Each row has a name. Each piece below is followed by the name of the row it came from, unless a question asks for something else. Each question is about the rows just above it. Places in a row count from 1.

Q_682: [ 7.80  7.75  3.12  7.50 -7.96  7.82 -2.32 -2.40  7.83 -8.98 -2.96  6.89
 -9.02  4.83 -6.48 -6.83 -7.98 -2.99 -6.95]
Q_265: [-7.06 -6.61  6.27 -6.02  7.85 -7.40 -3.43 -3.36 -7.46  7.06 -2.72 -4.96
  6.27 -8.85  7.68  7.64  3.72 -5.09  7.89]
Q_285: [-2.62 -2.41  3.11 -2.04  4.41 -2.80 -1.46 -1.49 -2.85  4.03 -0.94  4.44
  3.11  3.11  4.44  4.45  1.67 -2.06  4.44]
Q_554: [ 3.44  3.80 -2.01  4.32  1.84  3.10 -5.16 -5.24  3.01 -0.09  4.96  4.96
 -2.01 -2.07  3.43  3.15 -4.05 -4.68  2.93]
Q_372: [ 3.88  3.78 -3.02  3.74 -2.37  3.97 -1.72 -1.59  4.00 -2.88 -2.37  4.33
 -1.72  2.31 -1.78 -1.72 -2.98 -2.98 -2.05]
Count of [4.31] in Q_554:  0
How many times does Q_372 hold [-2.98]?  2
How many times does Q_285 hold [3.11]?  3

